Each path below is one point turned by a fixed rotation once a step. After each direction that follows a path, write how fast that rotation turns it, in degrees each step (0 if it stays still).
Each turn is a multiple of 5 degrees from 10 to 175, or 0.
Each row of a path follows its step; steps can be skipped.
Path 1:
step 0: [ 0.90  1.62 -2.05  2.91  0.43  1.00  2.73 -1.94  0.17  0.32 -2.47 -0.28
  2.89  1.92 -0.87  1.99  1.83  2.86  0.88 -0.46  1.46  2.19 -1.57  0.86
 -0.32  1.16 -0.26  2.04 -2.48 -0.32  0.65 -1.37  1.41 -0.21  0.29 -2.21
  1.92  0.75  0.92 -1.48  0.52  0.16 -0.99  0.56  1.70 -0.49  2.91 -2.29]
step 1: [ 1.94  1.05 -2.23  0.32  0.84 -0.69  0.63 -1.06  1.06 -2.12  1.42 -1.86
  2.35  1.71 -1.31 -0.80  0.26 -1.75 -2.96 -1.49 -0.80  2.20 -1.52  1.95
  1.11  1.21  0.26 -0.13 -1.35 -0.72  0.36 -2.34  1.49 -1.98  1.44 -1.43
 -0.88  0.62 -3.68 -2.41 -0.01  2.41 -3.18 -0.31 -0.91  1.56 -0.65  0.58]
step 2: [-1.52 -1.13  0.51  1.74 -0.03 -4.37  0.24  0.94 -1.28 -0.43 -0.27  1.80
  1.43  1.57  0.46 -1.64  0.79 -0.44 -1.51 -0.45 -1.84 -0.28  1.64 -0.32
 -1.02  0.96 -3.15 -2.70 -0.96 -0.41  1.25  0.01 -0.37 -2.93  3.06  0.50
 -2.80  1.12 -1.52  0.72 -0.60  2.34 -0.99 -1.65 -1.03 -0.59 -2.27 -2.00]
step 9: [-0.03  2.59 -0.14  0.95 -0.39  0.22  1.59 -0.48 -0.25 -1.36 -1.18  1.45
  0.94 -0.14  3.05  0.30 -0.16  1.17 -3.52 -0.98 -2.22  1.43  2.45 -2.48
  1.08  2.28 -1.37  0.76 -1.30  1.02  3.11 -0.45  1.56 -0.91  2.68 -0.85
  2.56  1.16 -1.85  0.56  0.62  0.33 -3.25 -1.47 -1.17 -0.13 -0.74  1.13]
step 13: [ 2.55  0.28 -0.50  3.23 -0.14 -1.43  0.84 -2.74  1.17  2.32  1.01 -0.27
 -0.63  1.34  0.50  0.54  2.12  1.16 -2.30  0.11 -0.63  1.67  0.07 -1.24
  0.23  0.76 -2.13 -0.03 -3.70  0.20  1.17 -1.46 -0.24 -0.83  1.22 -0.68
  0.63  1.71 -3.83  1.38  2.37  3.16 -2.32 -0.38  0.66 -0.61  0.28 -0.09]
step 16: [-1.56  0.91 -1.12 -2.06 -1.83 -1.36  1.19 -1.04  0.34 -0.46 -2.06  0.87
  2.77  0.79  0.81  0.01  1.74  1.68 -1.14 -1.14  0.70  0.65 -0.06 -0.17
  0.32  2.79 -0.20  3.77 -2.35 -1.91  1.80  1.43  1.72 -1.64 -1.46  0.82
  3.36  0.50 -1.53 -1.75  1.86 -0.87  1.76 -1.97  1.85  0.49  1.84 -0.95]
step 17: [ 1.80  1.67 -1.58  1.51 -0.03 -1.14  3.50  0.67  1.14 -1.00 -1.33 -1.21
  0.15 -1.36  0.22  2.15  2.44 -0.14  0.53 -1.57  0.13  2.64 -1.59  0.85
 -1.93  1.22 -0.03  1.81 -1.07  1.10  0.82 -2.42  1.30 -1.68  0.44 -3.29
 -0.33  1.70 -3.49  1.53  2.01  1.41 -0.11 -2.36 -0.81  1.63  0.26 -0.52]
step 18: [ 2.16 -1.37 -0.42  3.88  0.90  0.05  2.61 -2.67 -0.22 -1.07 -0.43  2.32
  0.79  2.47 -2.77 -0.46  0.23 -2.36 -0.46  0.79 -1.24  1.07  0.53  1.13
 -0.27  0.93 -2.31 -1.65  0.57 -0.09  0.16 -3.19  1.23 -2.03  3.29 -0.49
 -1.09  1.64 -0.78 -0.28 -0.18  1.23 -1.91  0.64  0.35 -0.77  0.87 -2.17]
Directions:
[-0.24  0.41  0.07 -0.10  0.99 -0.08 -0.15 -1.17 -0.77  0.59  0.69 -0.05
 -0.35 -0.06  0.58 -0.05  0.52  0.24  0.85 -0.35  0.39 -0.52  0.15  0.41
 -0.05  1.03  0.42  0.49 -0.19  0.08  0.75 -0.09  0.17 -0.26 -0.22 -0.53
  0.38 -0.13  0.24 -0.74 -0.71  0.44  0.64  0.29 -0.25 -0.01 -0.24  0.40]  90
[ 0.05 -1.31 -0.54 -0.34  0.76 -0.13 -0.15 -0.18  0.12 -0.96 -0.11 -0.60
 -0.19 -0.27 -0.24  0.14 -0.27 -0.67 -0.06 -0.14 -0.16 -0.46  0.03  0.23
 -0.04 -0.11 -0.02  0.08  0.62 -0.17 -0.22 -0.46  1.13 -0.56  0.66 -0.42
 -0.28 -0.69 -0.52  0.74 -1.03 -0.32  0.25  0.50 -0.40  0.12 -0.16 -0.16]  110
[ 0.27  0.55  0.03 -0.18 -0.36  0.84  0.63  0.19 -0.20 -0.97  0.14  0.35
  0.48  0.63  0.26  0.48  0.22 -0.87  0.44 -0.70  0.21  0.46 -0.59 -0.18
 -0.32  0.28  0.04 -0.39  0.73 -0.32  0.42  0.49  0.25 -0.08 -0.31 -0.32
  0.65  1.07 -0.09  0.22 -0.44 -0.38  0.08  0.22 -0.01 -0.93 -0.73 -0.37]  40
[ 0.26  0.28  0.08  0.39 -0.89 -0.26  0.28  1.04 -0.36 -0.45 -0.24 -1.09
  0.35 -0.41  0.09 -0.28 -0.29  0.24  0.30 -0.08 -0.87 -0.05  0.66 -0.07
 -0.77  0.64  0.00 -0.59  0.37  0.88  0.28 -0.01 -0.21  0.45 -0.09 -0.81
 -0.12 -0.06  0.13 -0.23 -0.72  0.43  0.48 -0.45 -0.64  0.42  0.15  0.53]  140
[ 0.57 -0.34  1.29  0.52 -0.09  0.26  0.53 -0.25  0.15 -0.18  0.11  0.20
  0.86 -0.57 -0.24 -0.30 -0.52  0.00  0.69  0.09  0.65  0.34  0.14  0.16
 -0.48 -0.39  0.07  0.23 -0.38 -0.50 -0.55 -0.33  0.10  0.02  0.34  0.32
 -0.03 -0.05  1.36 -0.34 -1.13 -0.31 -0.06  0.37  0.49  0.02  0.66  0.02]  95
[ 0.29 -0.18 -0.35  0.14 -0.12 -0.49 -0.22 -0.54  1.05 -0.18  0.60  0.24
 -0.02 -0.48  0.09 -0.33  0.04  0.00  0.08 -0.93 -0.79  0.24  0.84  0.00
  0.46  0.73 -0.44 -0.53  0.16 -0.84 -0.28  0.06  0.72  0.73 -0.97 -0.03
 -0.46  0.02  0.74  0.19  0.51  0.53  0.42  0.15  0.30 -0.36  0.01 -0.52]  130
Path 2:
step 1: [ 0.89  0.18  0.10 -0.44 -1.22  1.14 -2.56  0.11 -1.24  1.76  1.67  0.58
 -1.07  0.06  0.91 -1.57 -2.84  2.12  1.33  1.18 -0.76  0.18 -0.48  3.04
 -0.50  2.40  2.34  2.36  0.17  0.27  1.08  0.45 -2.56  0.72  1.89  0.28
 -1.01 -1.79 -1.75  0.83  2.91 -0.65  0.16  1.36  1.65  0.36 -4.08 -1.46]
step 2: [-1.39 -0.24  0.89  2.07  0.05 -0.35  1.38 -0.65  0.07 -1.71 -0.34 -3.23
 -1.12 -2.77 -1.09 -0.04  0.78  1.59  0.92 -1.15  2.51 -0.64 -0.25 -1.45
  1.72 -2.43 -0.94 -3.30  0.95  3.46  0.46  0.59 -1.20 -1.80 -2.86  1.48
  1.19 -0.08 -1.57 -0.77  1.82 -1.05  1.46  0.72 -0.68  2.34  1.30  1.35]
step 4: [-0.50  1.00 -2.01 -2.10 -0.40 -0.18 -2.25  0.74  0.96  2.51  0.88  0.28
  1.38 -1.66 -1.59 -2.14 -0.47  0.26 -2.07  0.16 -0.89 -4.89 -1.63  1.28
  1.24 -0.03  1.56  1.80 -2.27  1.82  1.16 -0.72 -0.64 -1.49 -0.05  1.22
 -1.02 -1.61 -1.70  1.69  0.55  2.20  1.93  0.22  2.77 -0.18 -0.78 -0.17]
step 9: [ 1.07  2.18  3.27 -2.54  1.75 -1.82  1.57  1.18  0.77 -0.31  0.20 -0.29
  0.61  2.27 -1.33 -3.05 -0.95  0.45 -0.63  1.07 -0.69  1.19  0.45  0.16
  2.25  0.44  1.02  1.22 -2.08 -1.45  0.45 -2.50  0.22  0.83  0.07 -0.15
 -0.84  0.09 -0.15 -0.22 -1.23 -0.09 -2.52  3.91  3.48 -0.14  2.03  0.33]
step 10: [-1.12 -0.13 -3.01 -0.08  0.17 -1.00 -1.53 -0.25  0.22  2.40  1.95 -0.33
 -1.16 -0.28  0.86  0.68  1.11 -0.67  0.71 -1.94 -1.07 -1.02 -2.50 -1.74
  2.28 -1.81  1.83  1.04 -1.79  2.73 -3.92  2.86  0.17  0.78 -1.34 -1.19
  1.14  0.92  0.09  2.53 -0.98  0.10  2.02 -0.49 -1.06 -2.62 -0.53  1.11]
step 11: [-0.33 -1.54 -0.27  1.98 -1.57  1.84  2.00 -0.55  2.32  1.29 -2.74 -0.36
 -1.20  2.31  2.93 -2.16  0.29 -0.35 -0.32  0.13 -1.17 -0.94  1.06  2.83
 -1.12  1.23 -0.84 -0.12  1.06 -2.47  1.71 -1.72  0.40  0.34 -0.92  2.37
  3.14  0.18  1.96 -0.10 -1.04 -2.10 -1.33 -1.89 -0.98  1.47 -0.27  1.94]
step 14: [-1.89 -0.79 -0.65 -0.30  3.08 -3.12  0.38 -1.78  0.82 -0.11 -2.03  0.86
  1.25 -1.76  2.90 -1.04 -0.55 -2.16 -0.07  0.53 -1.42  0.23  0.66  3.16
 -1.28  2.61  0.48 -0.43  0.69 -0.28  3.03 -1.97 -0.76  1.72  0.87  0.35
 -0.03  2.97  0.38  0.88  1.46 -2.56 -2.11 -0.45  0.83 -0.04 -0.21  1.32]
step 17: [-0.06 -0.72 -0.45 -0.10  0.51 -2.56  0.10  0.46  0.97  1.08  0.15  1.06
 -0.38 -0.38  2.79 -0.74  0.43  0.13  0.76 -1.74  0.99 -0.84  2.18  4.50
 -1.74  0.83  1.04  0.73  1.19 -3.40  3.80  0.74 -1.36 -1.65  0.27  0.52
  1.56 -1.29  1.15  1.12  2.41  1.83 -0.22  2.76 -0.14 -1.84  0.82 -0.97]
Directions:
[-0.14 -0.05  0.11  0.20 -0.46 -0.44 -0.03 -0.50  0.34 -0.34  0.46 -0.45
 -0.46 -0.06 -1.48 -0.74  1.33  0.00 -0.30 -0.33  0.04 -0.13 -0.16 -0.14
  0.18  0.56  0.45  0.01 -0.16  0.33 -0.40 -0.26  0.44  0.02 -0.09 -0.63
  0.30 -0.03  0.03  0.40  1.31  0.13  0.48  0.04 -0.21 -0.28  0.06 -0.92]  135
[ 0.14 -0.23 -0.29  0.25  0.58 -0.77  0.50  0.04  0.27 -0.29  0.49 -0.50
  0.34  0.04  0.88 -0.31 -0.29  0.61  0.00 -0.88  0.37  1.23  0.44 -0.33
 -0.40 -0.13  0.46 -0.30 -0.15  0.98 -0.32  0.32 -0.30  0.67 -0.20  0.07
  0.62  0.20 -0.24  1.17  0.22 -0.62 -0.32 -0.08  0.41  0.17 -0.10  0.05]  90
[-0.55 -0.17 -0.01  0.02  0.13  1.17 -0.59 -0.16  0.14  0.23 -0.03  0.12
 -0.81 -0.08 -0.48  0.64  0.07 -0.45  0.11 -0.55 -0.18  0.54  0.61  0.11
  1.11 -0.32 -0.06 -0.57 -0.13  0.61 -0.22  0.39  0.16 -0.62 -0.32  0.43
  0.35  0.31 -1.37  0.24 -0.17  0.35 -0.34 -0.82  0.46 -0.29 -0.10 -0.06]  130
[-0.38 -0.19 -0.37 -0.64  0.62  0.66  0.18 -0.24 -1.10 -0.48  0.30  0.33
 -0.62 -0.32  0.23 -0.26  0.18  0.17 -0.25  0.61  0.63  0.35 -0.25 -0.30
  0.33  0.37  0.80 -0.78  0.06  0.30  0.21 -0.81 -0.06  0.00  0.66  0.24
 -0.56  0.63 -0.54 -0.25  0.20 -0.83  0.24  0.89 -0.69  0.24  0.05  0.25]  60
[-0.55 -0.36  0.21  0.00  0.44  0.42  0.33 -0.84 -0.02  0.90  0.14 -0.09
 -0.04  0.08  0.21 -0.50 -0.44  0.27  0.21  0.30  0.12  0.10 -0.49 -0.44
  0.14  0.17  0.49  1.29  0.36  0.96  0.24 -0.42 -0.35 -0.18 -0.77 -0.63
  0.78 -0.36 -0.15 -1.12 -0.06  0.26  0.32 -0.10  0.60  0.50  0.44 -0.03]  10
[-0.45  0.14  0.25  0.33  0.77  0.11  0.18 -0.32 -0.61 -0.17  0.25 -0.22
 -0.15  0.42 -0.10  0.69 -0.20  0.49 -0.84 -0.39 -0.80 -0.86 -0.32  0.35
  0.54  0.37  0.62  0.10 -0.09 -0.50 -0.66  0.08  0.28 -0.11  0.83 -0.56
  1.02 -0.86  0.25  0.52 -0.54 -0.55 -0.17 -0.16 -0.05  0.23 -0.49  0.57]  70
